(in the rows, 128 means zero)
Each named turn below is shown by a few rows before and after it. Which turns, in which order, take the first row of each later pair to the second? The first pair is answered.
turn G:
[128 136 101 150 141 181 155 167 146] => [164 153 159 136 140 185 131 145 115]
[141 111 147 181 124 149 123 111 128] => [139 102 140 180 123 140 125 107 124]
[163 136 140 113  93  83 102 129 140] => [144 122 108 121  94  73 114 138 152]
turn T:
[112 128  85 112 135  87 117 109 112] => [110 113  70 124 129 105 119 126 105]
[128 120 127 118 137 114 117 127 118] => [125 116 122 121 140 122 119 131 117]
[129 115 122 117 117  84 132  98 123] => [111 108 101 115 151 108 143 105 124]
[ 88 111 141 132 146  72 173  63 106] => [ 72  81 102 152 154 119 184  99  98]
turn H:
[127 165 187 137 130 137 142  86 145] => [115 160 183 148 120 137 151  91 150]
[134 151 120 120 125 141 123  89 122] => [118 148 116 133 115 133 136  88 125]
[106 151 140 139 130  96 122 123 149] => [105 152 137 148 123 118 121 143 157]
[155 114 114 129  80 119 118 154 119] => [168 116 118 116  90 114 108 146 114]
turn W:
[106 130 123 127 131 121 139 144 144] => [123 135 131 120 120 107 124 143 147]
[159  84 160 140  96 124 123 128  62] => [107  99 111 117 191 163 160 130  94]
[136 110  77 112 112 124 110 169 150] => [135  99  83 124  97 126 112 169 139]
turn K:
[164 132 118 113 119 140 100 160 148] => [119 124 117 145  86 109 137 146 160]
[143 109 125 127 106 150 116 134 113] => [129 107 117 134 100 146 127 140 124]
[136 171 157  90 161 121 144  73 148] => [127 175 125  92 170 149 145 110 180]
[103 128 133 115 139 116 141 101 111] => [126 134 125  98 156 140 123 119 117]

Each pair is two turns apart.
[118 120 103 133 118 131 125 159 169] => [159 132 164 116 115 128  98 128 128] : G G
[131 121 152 139 101 115 126 111 110] => [103 124 104 127 143 116 145 117 140] : G W
[143 170 165 138 140 185 131 157 139] => [148 147 116 135 141 181 124 182 151] : G K
[ 99 154 134 111 159 112 148 105 154] => [123 118 139 157  72 121 129 148 131] : T T
[149 132 161 138 112 136 143 121 125] => [128 138 153 131 138 132 159 107 133] : T H
[134 102  94 134 121 123 115 131 121] => [140 127 102 125 120 137 106 147 149] : G W
[145 154 145 124 116 107 115 130 161] => [105 145 136 132 137 102 149 109 154] : T K
[135  96 103 123 149 120 123 124 110] => [131 129 120 124 155 163 124 150 135] : G G
[120 134 122 120 120  86 126 128 153] => [121 148 126 121 120 115 123 149 166] : G H
[149 159 139 105 141 124 107 130 142] => [135 142 117 100 166 120 118 117 129] : T H
[142 167 113 110 108  94 106 135 162] => [100 125 124 165  75 113 143 134 117] : K W
[137 116 101 122 114  97 123 136 140] => [125 127 135 132 103  90 135 117 133] : G K
[133 125  86 110 144 123 114 152 157] => [130 101  96 142 102 128 117 164 135] : T W
[123 129 109 142 138 169 127 152 130] => [ 98 129  99 146 133 139 146 137 145] : H K
[165  94 109 119 109 126 104 132  98] => [122 106 116 127 106  79 141  97 122] : T H
[106 111 125 148 102 112 161 129 138] => [103 131 130 130 127 100 162 112 151] : T W
[125 119 167 145  69  94 129 104 109] => [174 150 148  83 153 149  88 124 123] : K T
[129 153 135 135  99 133 113 148 148] => [136 154 143 114 116 102 110 112 135] : H H
[185 117 128 107  96  86  81 117 100] => [ 92  94 101 162 124 182 153 153  95] : W G
[138 154 107 115 116 122 120 159 185] => [ 91 146 110 117 155 107 160 112 164] : K T
[137 125 115  98 158  91 117  82 130] => [117 121 100 106 159  88 131  87 143] : G K
[169 124 136 109 109 111 109 109 138] => [106  98 117 145 112 123 159 104 128] : H W
[ 84  96 104 142 175 159 167 113 103] => [162  84 141 146 109 164 106 137  70] : T K
[ 90 124 128 156 121 111 162 153 147] => [146 149 164 138 106 122 119 169 149] : H T
[153 122 120  89 110  88 140  94 131] => [128 122  90 101 106 103 156 124 165] : K K
[172  97 136 111 115 105 115  96  71] => [154  75  83 112 126 100 125 111  86] : G K
[171 108 128 133 111 128 110 115 133] => [153 101 140 147 114 132 127  99 114] : T W
[121 114 128 103 127 158 123 152 124] => [131 112 136 105 110 149 115 151 121] : W W
[ 86 142 161 171 101 144 145 138 135] => [106 178 145 121 157 147 126 136 169] : W H
[146 119 102 148  96  99 114 149 157] => [125  99  99 165 105 140 128 161 131] : H W
[162 143 158 126 137 148 117 145 111] => [162 117 139 119 146 110 121 117  91] : T G
[162 117  95 129 110 124  92 156 144] => [145 112  94 127 114  79 108 120 137] : H H
[157 141 130 105 136 148 125 140 125] => [142 118 140 125 113 116 142 111  96] : H W
[114 142 110 119 154 130 136 145 160] => [125 153 146 108 156 113 132 113 144] : G H
[142 118 119 111 143 125 124 122 118] => [146 113 118 116 122 115 120 128 122] : G W
[156 111 122 120 148 110  99  94 108] => [ 92 118  96 158 130 126 144 126 156] : H G
[145 136 123 118 111  91 118  95 146] => [104 130  99 126 150 123 149  97 146] : W W
[147 133 147 120 157 126 130 104 115] => [141 116 103 119 164 128 133 125 131] : G K
[116 127 111 110 135 137 119 117 137] => [124 121 123 119 103 120 116 114 131] : W H
[154 138 165 108 152 129 119 103 119] => [132 118 164 127 152 147 139 101  99] : W T
[ 77 102 125 177 134 140 165  96 130] => [126 160 127 108 175 108 123  86 182] : W G
[ 77 116  91 132 117 125 130 173 149] => [ 78 114 132 112 156  96 136 101  97] : K T
[110 113  90 131 133 124 138 141 147] => [133 126  97 115 131 102 120 134 157] : W T
[129 131 167 123 142 150 126 108 102] => [108 131 157 125 146 129 144  95 112] : W H
[160 138  99 104 134 134 110 148 166] => [106 132 101 128 120  97 152 117 170] : K T
[137 129 172 139 101 108 129 106 102] => [ 94 119 102 131 152 103 161 110 133] : G W
[128 133 128 120 114  98 133 117 158] => [126 129 128 122 113  96 137 113 153] : K H
[120 118 107 115 132 114 130 124 128] => [110 129 129 123 122 110 141 112 127] : G K
[161 118 132 130  87  85  99 137 159] => [104 115 145 170 108 173 145 160 144] : W G
[114  92 103 155 107 103 126 131 116] => [ 96 126 101 147 118  97 139 134 159] : T G
[118 130 132 145 106 156 134 157 142] => [132 146 133 131 106 144 123 156 158] : W T
[142  67  82 131 112 123 111 137  88] => [105  78 115 155  89 104 145 112  89] : G K
[117 110 159 149  80  64 137  89 110] => [ 72  85 115 174 105 121 170 121 110] : W T
[144 132 145 108 123 151 100 141 108] => [127 142 154 122 105 157 112 152 125] : K G
[128 111 113 114 155 121 130 120 144] => [147 109 116 121 125 122 114 138 148] : W K
[110  98 104 143 120 115 137 125 115] => [130 147 113 116 133 122 117 143 162] : G W
[128 136 153 112 158  93 110  89 121] => [ 89  95 119 154 128  97 141 108 116] : W G
[143 185 125  95 167 133 116 129 169] => [103 126  69 135 156 161 146 159 152] : H T
[116 168 188 140 107 153 142 129 146] => [147 131 185 125 109 107 121  90  97] : K G
[128 105 173 162 104 130 121  97  66] => [ 74 101 104 184 110 151 156 145 125] : G G
[ 84 159 128 148 115 135 145 149 151] => [113 168 169 145  99 130 124 135 129] : T G
[102 124 104 135 122  78 139 120 178] => [ 99 114 130 152 105  73 145 104 150] : K H
[115 114 111 159 110 164 145 141 124] => [146 139 153 148  81 135 122 127 129] : T H
[138 115 168 149  94 133 120 143 120] => [ 97 115 161 143 145 138 154 113 114] : W K
[109 105  72 118 139 104 137 130 142] => [132 151 106  96 166 148 117 142 156] : G H
[132  98 142 149 102 139 131 132  75] => [116 123 109 113 180 162 140 131 105] : H W
[125 131 179 133  88  93 133 114 141] => [126 120 173 145  75 103 133 127 138] : H G
[113  93 109 159  98 150 146 168 120] => [169 129 158 111 139 166 103 147 103] : G H
[130 121 124 103 137  75 127  89 147] => [ 94 114 112 140 111  95 153 117 166] : H T
[ 99 143 135 151 119 145 149 138 152] => [130 153 165 137 127 158 125 133 137] : G K
[135 183 198 139 113 166 145 136 142] => [122 167 172 149 126 200 154 157 137] : T T
[131  99 146 153 119 144 137 152  84] => [133 122 127 115 181 156 134 143 103] : H W
[140 118 109 122 118 104 111 119 127] => [125 127 112 122 124  98 122 112 137] : H T
[137 145 187 130 130 148 131  99  93] => [119 116 152 124 153 123 146  79  80] : W G
[122 142 152 127 141 149 137 128 117] => [136 129 145 114 135 113 126 109 107] : W G
[110 151 107 154 105 185 130 185 182] => [116 144 179 178  61 166 132 147 130] : K H
[131  56  49 114  84  67 107 140 103] => [109  91  45  73 164  58 124  99 121] : T T
[121 125  91 123 135 123 121 150 143] => [144 116 113 127 108 115 105 148 123] : H W
[126 114 123 128 110  95 134 118 156] => [146 118 110 112 131 123 117 140 164] : K K
[156 146 121 116 112 132  98 153 142] => [120 138 101 124 146 162 127 156 141] : W W
[124 108 133 117 141 108 147 106 102] => [136 120 118  99 159 107 136 116 119] : T W
[101 108 111 174 106 155 134 157 141] => [137 142 161 157  79 126 104 140 151] : T H
[119 108 152 152 102 156 150 123  82] => [135 107 141 146 108 175 136 140  83] : G H
[ 95 109  90 140 141 144 152 135 130] => [152 166 143 109 133 144 106 138 154] : G W
[148 111 143 136 131 140 146 105 108] => [137 101 118 148 125 148 155 125 118] : G H
[128 148 127  95 175 125 122 129 133] => [126 132 116  95 171 105 125 121 125] : G G
[121  95 136 127 116  93 130 119 144] => [122 117 150 124 116  98 129 123 163] : H T
[180 107 126 134 102 145  85 121 113] => [136  99 126 166  71 116 121 108 122] : K K
[135  86  88 113 151 126 125 123  90] => [154 109 121 103 135  86 112  98  96] : T T
[193 106 152 139  63 138  81 177 111] => [177 115  87 123  98 143  89 208 167] : H K
[171 135 147 102 150  86 103  99 110] => [177 134 129  95 166 109  94 117 113] : H K
[137 159 148 123 152 127  92 140 151] => [122 156 173 133 148 117 106 114 131] : W T
[ 94 143 164 163  97 133 142 116 154] => [105 126 167 159  92 106 137  94 130] : G G
[114 109 136 146 121 158 170 144 153] => [123 138 166 125 127 120 164 109 163] : T T
[127 140 102 111 186 170 129 144 139] => [132  98 137 164 103 168 130 151  88] : W W
[131 153 130  95 154 127 139 133 149] => [106 147 122 115 137 119 159 136 157] : H H
[140 121 106 112 137 138 136 134 115] => [151 133 126 108 125 116 129 119 119] : T T
[ 93 150 165 156 117 165 148 131 126] => [136 162 174 107 143 117 116  91 121] : W G
[143 171 166 142  89 131 123 117 139] => [124 125 111 150  82  83 140 106 134] : G G
[ 75 124 125 139 142 109 169  90 123] => [153 124 163 110 141 122 111  85  81] : K W
[152 162 166 130 116 138 105 112 120] => [111 152 156 155  97 111 137 101 129] : H H
[135 142 149 107 170 127 128  97 103] => [121  99 110 132 134  90 139 101  96] : W G
[118 149 111 121 126 110 135 123 128] => [127 150 127 131 105 112 128 129 124] : G W
[135 119 150 116 133 123 118 107  99] => [104 115 138 129 136 120 142 104 109] : H T
[163 105 133 120 130 172 111 141  88] => [137 108  80 114 149 166 127 160 132] : H K
